In the rows, 128 means zero.
A state moves one step at a time under one of 7 hidden systems, and each row is a state written as 18 numbers. Each run below is a few steps of one system.
M, run 1:
[[169  97 142 106  84  82 115 111 137  83  93 114 115 175  97 158 100 137]
 [120 199 141 148 153 167 162 105 108 179 125 161 133  94 151 107 104 125]
 [149  63 121  89 107 101 105 141 162  92 112 113 171 148 154  82 149 129]
 [109 141 168 145 149 125 164 121  58 156 129 155  67 119 118 145 161 128]
 [107 136  89 136  93 131  77 174 181 149 155  83 172 128 131 111 140 115]
 [136 128 169 144 142 108 149 122 115  65 109 131  63 154 124 166 102 165]
 [ 95 153  81 129 163 192 107 116 149 157 154 143 170  83 153 123 120 100]
 [179  56 128 101 114  94 140 118 123  79 121 121 128 153  85 146 132 157]
 [108 199 137 130 129 154 144 108  88 187 123 154 116 100 102 133 125  86]
 [165 100 122 124  83  93 103 145 177 123 117 103 174 158 151  93 110 160]
 [101 156 180 126 168 131 179 123  79 107 102 159  76 119 149 113 138 121]]
S, run 2 (11 x 18):
[[ 71 134 178  85 111 134 156 152 120 143 122 114 180 154 134 147 169  91]
 [181 112 144 165 140 110  81 142 109 114 151 107  74 132 110  87 115 174]
 [ 61 176  92 133 102 103 177 140 147 144 106 160 131 120 143 156 118 119]
 [183  82 126 125 176 169 115 125 145 111 144  86 164 164 163 121 113 139]
 [ 98 144 122 133 121 143 120  98 114 118 104 180  81  52 103 143 163 118]
 [117 132 175  92 112 129 116 163 134 145 157  93 189 184 103 152 121 135]
 [167 130  83 173 123 102 117  97 110 111 141 132  71  95 107  84  89 135]
 [ 98 149 128  93 103 132 175 126 150 152  82 138 174 156 166 155 140  88]
 [177  75 161 129 176 148 106 118  98  99 155 114 111 126 136  78 142 150]
 [ 57 162 127 135  92  98 119 156 122 147  91 158 102  94 114 158 157 128]
 [161 116 125 130 146 134 141 158 146 134 185  85 159 194 129 136  99 161]]
S, run 3, 11 rows:
[[143 148 172 104  69 163 147  76 147 135 128 145 126 115 114 142 176  94]
 [129 141 204 100 136 104 118 145  82 105 125 118 147 137 102  68  94 139]
 [117 111  83 137  98  54 103 131 121 173 122 169 100 142 149 108 119 144]
 [129 100  99 145 152 133 216 151 121 124 119  83 147 155 156 141 155 117]
 [130 147 149 145 167 183  80 134 147  97 116 119  71 114 167 118 163 114]
 [ 88 147 178 124 108 133 131 139 150 127 146 169 159  97 112 169 124 199]
 [137 112  64 120 156 116  86 146 121 117 148 105 153 139  86 137  62 128]
 [149 124  81 140  79 147 148  61 147 161 130 132 122 117 123 159 146  78]
 [156 148 200  88 134 161 162 123 109  93 109  98 156 133 113  84 141  94]
 [110 123 169 118 111  74  68 121 103 138 125 180  87 125 141  82 122 147]
 [107 106  97 142 122  76 187 175 109 164 125 116 163 148 131 135 130 163]]
D, run 4, 11 rows:
[[162 165 133 159 110 133 149  90 129 170 188 138 106 145 148  80 105 126]
 [ 82 116 153 106 119  98 134 165 121  85  55 127 146  97 145  88 157 120]
 [139 100 120 125 176 132 114 121 104 170 184 166  88 174 146 160 133 153]
 [ 91 137  90 144  86 124 120 167 163  94 147  92 145  76  85 119 154 118]
 [147 169 173 127 158 161 134 128 126 137  94 130 117 170 138 194  94 153]
 [118 132  95 147 112 138 127  76 148 113 159 156 145  66 149  71 103 121]
 [152  66 142  99 143 112 126 143 107 109  48 115 148 149 127 163 141 142]
 [153 130 105 132 115 140 131  84 113 166 216 129 104 145  99 117 135  90]
 [114 155 164 130  87 106 118 189 137 117  66  79 158 119 120  99 141 126]
 [122 155 150 118 166 121 157 102 106 144 159 185  77 167 165 133 102 139]
 [ 77  91  85 145 126 124  99 158 150 105 127 116 159  70 149  92 158 125]]
K, run 5:
[[155 119 143 177 118 101 185 103 138 111 112 135  99 146 181 125  99 179]
 [ 95  99 121  86 188 157 133 133 109 106 132 154 138  98 160  82 173  98]
 [169 110 171 129 109 141  66 145 134 150 152 122 112 138  85 160 158 180]
 [ 70 178  86 154 117 105 154 167 109 130 154  99 124 115  80 134 106  98]
 [138 129 116 142 122 153 123  99 181 133  87 120 154 163 198 173  96 124]
 [143 119 142 130 161 142 171  78  98  85 137 173 108  69 124  85 112 150]
 [139  97 136  54 126 134  64 138 117 150 117 138 157 141  95 130 168  93]
 [158 151 142 174  71  84 154 142 111 150 153  91  99 150  79 126 116 155]
 [ 71 149  97 125 141 123 160 162 148 111  84 105 147 142 189 113 127  80]
 [159 103 177 144 147 153 116  94 151 118 138 168 111 130 187 128 127 192]
 [ 92 108 101  99 167 134 113 153  89 115 163 148 131  76  72 109 155 124]]
C, run 6, 11 rows:
[[160 111 114 107  98 123 139 136 148  95 140 146 138  67  72  87 165 163]
 [ 81 126 178 108 123 109 104 148  99 126 116 100 118 185 124 175 138  90]
 [163 151  99 188 115 119 132 140 130 189 143 131 125 102 137  89 110 182]
 [ 85 112 112  83 144 111 151 138 155  56  85 139 140 147 173 119 123  97]
 [164 123 153 160 169 192 139  92  94 166 176 131 100 116 125 145 156 140]
 [102 125 101 103  86 111  90 163 177  77 128 118 157  92  79 124 130 138]
 [126 156 150 148 143 125 137 113  90 167 118 112 111 190 137 184  82 107]
 [165 133  84 134 105 125 131 111 151 141 122 149 149  79 139  49 122 137]
 [106  90 180  75 146 125 147 115 111  76  95 144 124 160 142 164 151 112]
 [148 139 132 163 128 145 111 142  93 185 192 118 110  99  86 104 161 149]
 [ 85 115 107 121  89  81 110 170 175  84  83 106 154 145 141 151 114 136]]
K, run 7:
[[109 129 114  95  89 102  75 170 173 128 118 113 118 169 147 110 171  94]
 [109 134 170 196 126 107 167 145  99 149 137 118 123 124 153 139 113 191]
 [ 99 122  63  98 192 162 120 155 165  96 145 141 131 130 162 126 136 109]
 [146 104 171 166 112 165  94  80 120 139 140 135 118  95 110 187 142 162]
 [121 183  87  92 147 141 143 156 117 121 143 120 152 112  58 113  89  97]
 [141 113 134 137  60 105  98  72 157 130  89 125 124 159 155 163 107 102]
 [146 137 136 123 158 117 212 124  81 131 114 146 148 108 132  64 108 141]
 [141  77 135  77 119 118  76 134 156 102 117 133 109 164 156 109 184 104]
 [124 144 176 178 120 115 147 162  76 174 155 113 113 107 100 117 149 176]
 [ 82 145  74 109 141 133 113 187 185 101 138 104 139 160 149 145 129 106]
 [123 122 155 197 130 156 126  74 121 139 129 141 106 102 163 177 106 166]]
C, run 8:
[[136 124 160  91 108  98  85 181 122 124  76 138 147 105  84 108 151 168]
 [ 81 117 134 141 127  68 133 139  90 168 159 141 101 183 158 137 116 124]
 [148 110  81 170 145 139 171 157 145 129 107  94 153 102 171  83 147 146]
 [101 143 153 103 146 164 137 123 171  60 129 149  77 140 158 162 161 121]
 [119 146 154 160 147 181  88 123 112 146 185 108 159  86  97 132 103 145]
 [132 129  60  97 116 100  98 141 158 118 102 142 139 149  92 174  78 129]
 [148 137 134 142 106 128 185  61  93 155 137 117 130 149 136 119 107  70]
 [186 113 157  90 108 138 110 134 143 117  70 141 140  97 119  79 173 145]
 [ 71 112 193 110 124  85 117 135  81 124 154 159  95 149 116 140 146 141]
 [127 111  83 172 144 117 122 191 117 185 140  84 161 124 139 107 134 153]
 [108 135  92 141 124 116 167 133 183  69 105 129  83 151 177 151 129 124]]
M, run 9, 11 rows:
[[106 124  77 184  93 105 119 141 143 130 178  87  88 143 102 172 131 122]
 [132 181 150 147 137 179 127 139 162  86 106  90 136 124 113 182  88 141]
 [157 116 106 101 159 162  98  68 154 103 147 181 128 116 146 118  82 135]
 [133  84 115  94 135 115 175 110  84 136 108 158 180  90  89 123 136 136]
 [166 146 117 100  95 107 136 132 102 191 113 115 119 171 101 112 152  76]
 [129 158 185 179  63 100 136 130 138 139 112 101 128 124 156  89 121 151]
 [ 96 145 167 103 174 143 103 177 150 103 108 147 116 140 191  98 146 148]
 [ 77  60  85 153 158 112 117 124 111 108 180 133 102 117 150 136 151 130]
 [126 131  99 138 134 160 141 163 126 125 130  80 127 119  65 203 158 119]
 [162 169 126 134  98 146  93  84 160 119 160 123 111 148  94 157  70 116]
 [144 143 142 115 141 139 144 104 132 110  83 167 179  85 133 113  68 173]]
Q, run 10, 11 rows:
[[ 90 138 160 149 128 135  56 154 128 158 160 120 176 109 130 131  96 170]
 [156 147  51 121 149 112 160 158 146 127 107 132 117 158 104 166  83 149]
 [ 82 113 120 133 138 160 155  61 121 110 145 125 156 115 169 139 110  62]
 [188 116 142 105 137 180 127 118 131 125 102 149 126  79  90 133 185 155]
 [ 95 143 157 103  82  75  92 118 111  92 152 142  92 132  81 104 113 105]
 [160 108 121 141 115 102 123 150  95 202 100  95 187 151 132 107 113 134]
 [126 141 107 147 123 111 199 137 156  91 119 120  75 155 177 108 153 117]
 [ 90 120 196 138 167 179  86 131 119 130 146 130 150 110 179 125 149 144]
 [146 139  84 121 135 119 103 170 155 125 153 156  96 121  74 162 124 193]
 [ 74 134 110 129 117 113 126 107 118 117 133 100 168 150 120 166  63  76]
 [202 126  94 133 139 182 171  90 134 163  98 131 147 106 132 130 140 119]]
D, run 11:
[[157  91  67 186 132 120 123 111 135 116 173  89  88 150 122 159 107 135]
 [129 169 146 112  96 177 170 133 141 134  93 106 164  92  94 152 172  97]
 [168 139 196 125 143 136  81  99 124 120 137 141 116 152 158  91  79 153]
 [ 91 102  79 119 104  65 145 118  97 136 101 165 136  88 115 102 126 117]
 [144  88 119  98 165 143 134 163 137 128 149  88 144 205 150 155 154 112]
 [127 170 138 190  93 142 138 123 120 128 157 101  71  84  99 114 156 122]
 [104 168 185  73 130 139 108 155 150 132  85 169 171 125 140 134 123 160]
 [119  93  83 159 158  96 117  95 115  99 172 148  99 130 147 117  63 147]
 [125 102  71 120 116 147 155 147 145 138  78 101 165 110 117 172 176 100]
 [182 138 193 132 131 172 123  99 131 117 176 100 108 163 118 133 129 131]
 [106 168 137 129  88 100 104 124 104 147  83 153 133  67 102  78 113 116]]
V, run 12 (11 x 18):
[[154 103 137  94 107  95 141 147 121  87 126  80 122 175 115  75 153  81]
 [129 136 170 179 143 128 146 132  85 169  78 136  84 119 172 131 155 148]
 [ 90 134 131 123 131 113 123 195 170 105 162 125 162 123 152  80 131 175]
 [101  81  88 161 161 109 121 107 109 103 137 132  93 142 136 194  91 142]
 [128 159  72 118 102 165 151 137 173 179 160 136 160 117 105 163 155 119]
 [160 141 160 135 120 164  94 112 139  70 111  70 122 135  92 154 100 104]
 [121 171 156 107 125 142 115  87 101 175 107 196 141  79 124 103 110 129]
 [151  77 135  77 105  87 129 119 132  83 135 117 159 157 124  65 125 111]
 [142 114 131 147 159 116 171 121  65 159  93 139  68 140 148 131 164 112]
 [104 138 151 139 102 128 120 195 174 135 146  99 152 131 161  93 178 154]
 [105 116 128 171 173 112 114 147 105  91 123 118  96 130 128 169  75 177]]
Q, run 13, 11 rows:
[[117 131 151  67 159 146 133 115  87 140 180 144 180 135  88 107 107 106]
 [168  72  61 145  93 101 106 112 139 119  85 115 106 113 115 136 149 115]
 [101 173 204 123  90 128 188 117 100 139 131 116 132 143 118 126 145  98]
 [186 116 122 136 144 137  70 149 148 129 125 112 127 125 160  53 131 151]
 [ 61 136 141 142 121  72 157 150 108 127 110 166  94 134 140 159 126 165]
 [135 111 108 110 170 172 117 152 139 144 191  85 178 171 137 131 130 109]
 [129 134  93 189 108 142 126 104 159  98  88 126  83  82 130 183 124 148]
 [111 186 176  66 145 165 137 118 119 134 148 155 172 129 100 118 102 110]
 [177  64  71 130 128  98  93  99 123 110 110 141 116 109 118 104 111 137]
 [ 75 142 158 112  92 104 193 130  89 148 113 130 134 134 108 149 167  91]
 [196 111 148 132 123 154  89 129 156 125 152  80 132 153 149  76 148 123]]
V, run 14:
[[ 89  98 182  93 142 126  85 101  86 103 113 135 158 114 141  89 121  86]
 [172  97 120 100 118  72 133 130 104 170 126 179 104 152 121  96 147 162]
 [ 91 126 128 151 114  99 189 169 114 104 126  67 115 156 143 111 160  91]
 [144 138 133 186 163 160 100 157 147 158 104 121 111 126 188 145 126 183]
 [ 67 136 115 120 134 131 132 144 160  74 188 151 139  89 101 142 115 162]
 [130  91  77 118 137 135  92  93 122 155 126 125 153 155 118 201  93  97]
 [181 178 116 120  78 152 163 107 149 142 139 128 110 113  67 126 146 109]
 [127 142 197 114 134 158 106 114 107  98  71  94 156 120 145 104 116  85]
 [152 121 155 105 139  99 110 111 104 153 141 200 107 113 139  60 124 170]
 [ 83  68 112 107 118  68 169 154 105  93 128 107 140 152 135 110 159 102]
 [160 133 109 177 153 139 139 158 127 185 124 108  86 170 164 158 150 150]]

Which system made each run below?
run 15:
[[ 85 109 163 141 127 113  71  97  94 101 142 154  87 107 105 166 114 140]
 [141 144  60 108 128 131 129 162 150 177 136 136 190 126  96 143  97 149]]
 -> D
run 16, 2 rows:
[[ 95 133 163 117 148 100 147 190  94 137 121 160 113 108 100 132 159 190]
 [114 109  93 118 128 115  78 148 154 128 186  90 133 197 135 146 109 100]]
 -> Q
run 17, 2 rows:
[[164 162 152 138 114 122 124  93 126 102  62 146  83 111 158  78 105 116]
 [102 105 181  71 149 139 126 113 104 149 134 194 172 107 145 108 154 145]]
 -> C
run 18:
[[116  69 130 166 121 139  67 102 110 162 126 132 125  94 136 172 161 146]
 [149 176 106 107 152 157 185 164 125 129 163 112 140 134  57 152 116 137]]
 -> K
run 19:
[[ 79  93 156  93 127 117 110 171 116 121 157 110 193 116 115  90 163 124]
 [152 113 105 146 134  74 103 132 104 142 108 139  58 177 125 161  99 150]]
 -> V
run 20, 2 rows:
[[ 98 195 144 111 115 111 144 155 132 149  83 118 155 167 154 120  88  92]
 [180  98 124 143 156 133 117  77 118 141 123 168 106 123 187  80 108 152]]
 -> C
run 21:
[[153 151  70 167 149 133 113 146 148 142 109  93 148 148 138 148  51 141]
 [138 122 123 135 102 149 207  69 151  90 101 130 131 110 155 141 142 102]]
 -> D
run 22 (2 x 18):
[[127  87 170 152 132 151 116 148 120  92 137  89 108  99 140 101 201 136]
 [129 166 156  97 121 129  87 145 114 165 137 181  94 119  72 160 141 163]]
 -> D
run 23:
[[106  85 100 167 101 111 146 163 136 119 147  67 121 145 116 176 174 123]
 [131 210 140 170 110 152 147 165 171 124 109  91 103 135 147 125 121 133]]
 -> C
run 24:
[[ 76 156 124 102 143 124 110 153 112 202 155 151 182 146 133 136 106 121]
 [170  78  71 169 112 112 139 107 165  89 134 102 111 141 133 160 105 159]]
 -> K
run 25 (2 x 18):
[[171 142 104 119 150 161  82 142 173 121 173 135 146 120 114 105  91 175]
 [ 97 111  94 121  99 118 141  69 125 106 102 158 143  95 104 179  99 103]]
 -> S
run 26:
[[ 92 121 149 119  98 146  59 117 130 170 143 100 155 156 136 159 149  70]
 [176 146 128 175 126 109 138 157 136 110 133 124  84 113 103 113 102 213]]
 -> M
run 27, 2 rows:
[[ 98 126 135 103 171 172 152 108 125 129 175 152  99 151 165 145 170  87]
 [131 118 140 175 112 133  72 169 140 125 131 105 132  70 111 108 152 184]]
 -> D
